In the rows, 128 means zero.
A single turn carries every row of the set below to another of its rows. Some are shown first; where does it send the rows asked next?
tuz: [107 161 114 125 131 109 105 147 101 124 141 148 135 155  78  91 125 107
  99 116 134 108]
Vuf: [141 139 107 132 143 118 143 124 112 157 117 143 126 133 126 128 106 113
 132  66 128 119]
fumo: [119 166 121  96 141 110 153 128 100 154 124 137  94 141 120 115  97 126
 119 124 133 129]
nadu: [120 137 114 139 138 112 127 160  93 123 145 139 106 133  96 147 132 110
  88 103 127 161]
kur: [119 146 119 131 126 101 137 133 125 127 124 143 142 126  86  78 141 118
  97 119 150 128]
Vara: [102 173 119 119 106 107 136 128 119 121 120 173 141 141 100 130 137  87
 100 123 121 133]
nuvi: [113 170 115 105 124 106 130 122 126  97 139 155 109 142  95 135 124 108
  98  72 126 113]
gul: [115 145 145 117 112 100 143 135  88 151 147 128 124 142  97 123 120 148
 128 103 114 156]
vube: [103 175 130 127 141 120 143 149 108 121 124 146 131 156 115 136 137  81
 101 124 142 128]
tak: [133 160 113 127 139 116 157 120 139 120 112 142 101 129 111  99 101 129
 126 118 137 128]
sil: [102 157 139 145 117 109 117 137  97 121 142 132 137 154  88 113  96 141
 141 103 114 130]
fubom: [ 97 118 154 152 149 102 148 132  99 129 148 153 121 160  82 138 118 119
 104 101 133 136]
Fisa: [113 146 118 122 117 112 143 132 133 135  99 134 120 141 106 121  84 109
 125  59 122 128]
zedin: [136 149 108 122 146 123 140 137 122 160 115 137 128 144 124 120 110 116
 133  66 130 113]
tez: [124 154 125 152 139 115 131 123 148 160 147 137  94 128  96 129 135 116
 125  81 114 130]
dov: [ 96 115 151 156 145 101 149 133 100 129 149 151 109 157  85 122 104 117
 108  99 131 147]
Lotir: [104 175 118 124 112 110 139 132 131 129 116 170 141 142 103 131 126  84
  86 115 115 128]
Digi: [ 91 120 134 152 137  90 132 120 103 155 152 169 122 135 100 118 132 123
 123  93 141 145]

fubom moves to Vuf
tez moves to nuvi
And these:
Digi moves to Fisa
sil moves to fumo
zedin moves to Vara
gul moves to tak

A single turn carries every row of the set below to another of its rows. Some are shown first; where does it send the rows asked next?
zogas: [117 136 120 141 159 131 118 108 115 141 127 134 132  94]
tanul: [122 119 128 153 147 132 112 102 122 148 131 141 117 121]
vepe: [129  99 113 147 138 106 110 157 117 114 138 130 136 138]
fer: [124  99 112 141 154 115 109 151 126 113 126 101 138 128]
Nesa: [114  99  99 141 131 104 123 145 121 114 154 117 114 122]
Kug: [112 139 140 152 136 138 126 131 128 153 141 146 121 129]
Lonon: [120 100 117 141 142 113 109 161 134 119 131 112 128 142]
Pireg: [114 113 130 114 113 141 129 121  77 133 120 130 104 112]
fekig: [ 98 154 138 145 150 142 124 129 114 144 135 126 138 110]
Rubab: [135 121 129 100 130 148 152 124 105 132 121 153 134 126]
Muk: [117 117 140 104 134 164 137 114 106 131 112 115 133 143]
befol: [102 112  95 128 143 110 114 137 121 104 143 109 140 127]
zore: [122 122 128 147 148 133 116 107 133 154 128 137 111 120]
fuva: [114 119 131  98 126 148 141 137 108 145 118 121  97 108]
fidaf: [125 108 144 123 131 161 143 113  84 131 122 110 123 123]
feke: [111 136 123 137 162 135 117 110 125 143 121 124 128  97]
kuro: [129 109 144 126 121 160 148 119  87 132 122 113 118 120]
Ror: [116 125 123  96 119 140 129 118  90 126 114 150 128 124]
Kibun: [114 117 128 102 118 145 135 132 103 143 115 122  94 111]
ren: [117 110 122 151 136 111 113 168 107 113 142 118 140 134]
vin: [107 138 144 157 136 141 120 123 118 150 141 140 125 135]
dasuk: [108 114  92 123 142 105 120 144 130 107 144 117 138 123]
gasel: [123 121 140 106 128 162 143 118 106 127 112 117 140 138]
tis: [115 113 120 140 139 112 118 179 129 121 139 115 130 130]
Sosu: [124 113 113 137 151 110 125 173 123 115 135 115 138 114]
biku: [102 125 131  91 127 151 127 127 110 138 111 121 114 134]
takip: [119 105 117 149 133 122 139 155 131 115 159 102 125 134]
Baru: [109  98 102 141 134 108 117 143 124 115 151 104 113 127]
Dob: [123 104 115 154 131 119 141 153 121 112 163 112 130 131]
faf: [113 116 111 138 142 119 136 148 121 102 154 112 157 133]
Vuro: [135  99 106 139 151 105 118 155 123 112 132 124 140 120]
telu: [106 126 127  89 122 149 124 122 109 133 106 125 121 129]
panav: [137 113 137 114 122 153 160 133 108 139 122 127 110 111]
Banud: [115 112 133 117 121 144 133 120  70 131 124 129 112 114]
Filob: [104 155 134 143 149 137 130 132 113 144 138 139 138 105]
salez: [115 123 125 100 122 138 131 121  83 129 122 153 126 125]
tebat: [116 109 118 147 151 116 115 162 109 108 135 100 145 122]
zeg: [136 123 133 103 126 152 154 125 108 128 117 144 140 126]
Nafu: [114 119 109 132 143 122 139 155 134 106 151 109 151 133]
Pobur: [138 114 134 105 132 152 161 133 111 140 123 134 113 110]

Muk moves to biku
tebat moves to fer
And these:
befol moves to Baru
vin moves to fekig
gasel moves to telu

A single turn carries every row of the set below to another of its rows. Some are shown first; where does it send the rows asked next?
nane: [139  98 111 111 123 122 113 126 115 111 112 125  82]
lanin: [127 122 119  95 130 128 112 159 105 152 131 119 107]
noken: [124  95 120 164 128 102 122 127 145 133 127 140 127]
Tamuf: [148 122 114 150 137 119 129 109 152 141 134 111 112]
Bilo: [124 103 118  90 141 126 134 143 122 152 141 113 105]
rokov: [129 110  92 168 138 114 120 135 136 133 121 131 128]
luvor: [131 116 140 151 129 114  97 111 143 138 129 119 113]
Tapo: [108  98 129 130 154 120 140 134 114 136  91 133 120]
Baf: [143 129 101 147 128 104  99 114 146 135 127 130 106]
Zum: [105 124 100 135 115  99 142 146 140 151  92 123 113]
panun: [144 124 119 108 124 135 137 137 121 157 121 102  85]
Botip: [155 129 126 150 143 130 108 116 127 131 121 122 121]
radi: [105 127  93 134 107  94 144 121 116 154 110 114 123]
maruz: [130 105 132 111 105 128 131 122 133 114 113  99  98]
zor: [131 116 112 127 124 103 165 112 104 141 108 129 132]
dip: [127 111  95  97 133 120 116 124 128 146 121 112  79]
duzul: [132 128 134  96 117 136 115 130 118 136 106 103 108]
fogoz: [103 111 117 144 116  93 122 129  95 161 112 134 107]
Nez: [132 117 104  79 126 115 125 143 124 137 132 127 113]
dosub: [115 116 129  88 111 114 121 149 131 150 135 111 112]
vuv: [128 105 131  89 116 112 110 119 130 136 116 125  90]
goko: [114 109 102 123 128 108 140 120 128 138 149 112 148]
Rem: [145 126 110 124 103 132 123 144 116 125 110 105  87]
kobu: [132 124 106 132 105  93 122 142 110 147 144 142 134]
lufut: [127 114 115 161 129 117 113 131 132 121 112 134 144]
dibo: [134 110 123 172 127 118 136 136 139 141 125 125 132]
fus: [127 116 111 124 132 110 163 133 133 134  89 132 126]
Bugat: [124  98 113 128 120 128 124 134 127 135 126  97  72]
Raru: [101 107 122 143 132 103 121 150 116 155  94 137 101]
kibo: [141 107 115 131 139 111 131 135  95 143 146 144 133]
sipu: [105 101 123 134 144 113 134 111  90 143 108 123 127]
sori: [ 99 107 118 138 129 114 113 135 111 153 149 109 137]

goko moves to kobu
radi moves to fogoz
And these:
luvor moves to Botip
Tapo moves to fus
panun moves to dip
lanin moves to Bilo
lufut moves to dibo
nane moves to maruz

A single turn carries every row of the set below to another of its rows. Some are shown first; where does it send the rows asked next?
Fev: [146 150 165  93 144 141 144 160 138 126 116 115 113 118 119  99]
muve: [147 116 160 111 120 160 150 113 123 150 136 118 133 142 114 118]
Nuse: [138 103 163 123 129 151 128 136 122 152 134 135 136 152 107  97]
fugi: [117 134 147 121 157 114 119 160 125 119 113 128 125 125 147 107]
Dopo: [122 155 151 104 131 143 119 125 138 111  88 117 120 113 126 135]
sel: [131 134 145 128 121 149 148 111 134 145 141 108 138 146 136 131]
dapub: [123 148 133 100 141 133 145 137 133 140 104 154 100 129 157 109]
moba: [127 112 148 108 105 117 115 142 145 138 111 113 134 152  94 125]
suson: [121 133 138  86 139 131 140 135 130 144 110 166 100 124 141 101]
mar: [115 121 149 133 144 127 149 135 135 145 120 135 100 113  82  97]
saf: [109 127 145 155 145 129 146 144 141 132 104 126  96 125  99 105]
Nor: [147 124 147 114 111 123 139 135 136 137 106  91 130 154 119 139]
ketag: [123 152 141  98 136 143 134 146 142 140  96 158  98 133 136  99]
Mit: [109 125 138 155 145 126 149 121 129 128  97 122 101 120 114 128]
zuz: [146 124 155 106 124 113 125 148 128 157 115 107 144 150 102 112]
Ziko: [121 138 142 141 152 123 157 109 116 145 108 118 110 108 114 124]
Nuvob: [119 121 154 143 124 152 110 140 136 142 120 132 138 160 111 105]
Pipo: [122 101 157  98 129 141 120 144 130 102 101 140 104 119 111 113]
Navu: [145 101 149 100 118 113 136 126 116 147 116 108 139 143 113 132]
lak: [128 147 141  88 129 147 141 124 134 138  94 156  96 125 140 114]
tagab: [126 115 138 119 116 104 131 150 143 139 127 104 135 156 122 128]
Lofug: [126 136 153 124 145 133 156 114 124 151 111 125 107 103  86 110]
Feki: [117 121 144  85 138 118 138 125 127 121 138 129 121 100 133 122]
Gemip: [108 124 139 143 117 144 121 119 142 135 129 122 139 154 129 130]
gavo: [111 133 133  97 128 138 133 132 140 128  97 163  94 129 142 113]

Feki moves to Dopo
Nor moves to tagab
ketag moves to suson
And these:
Gemip moves to Nuvob
saf moves to mar

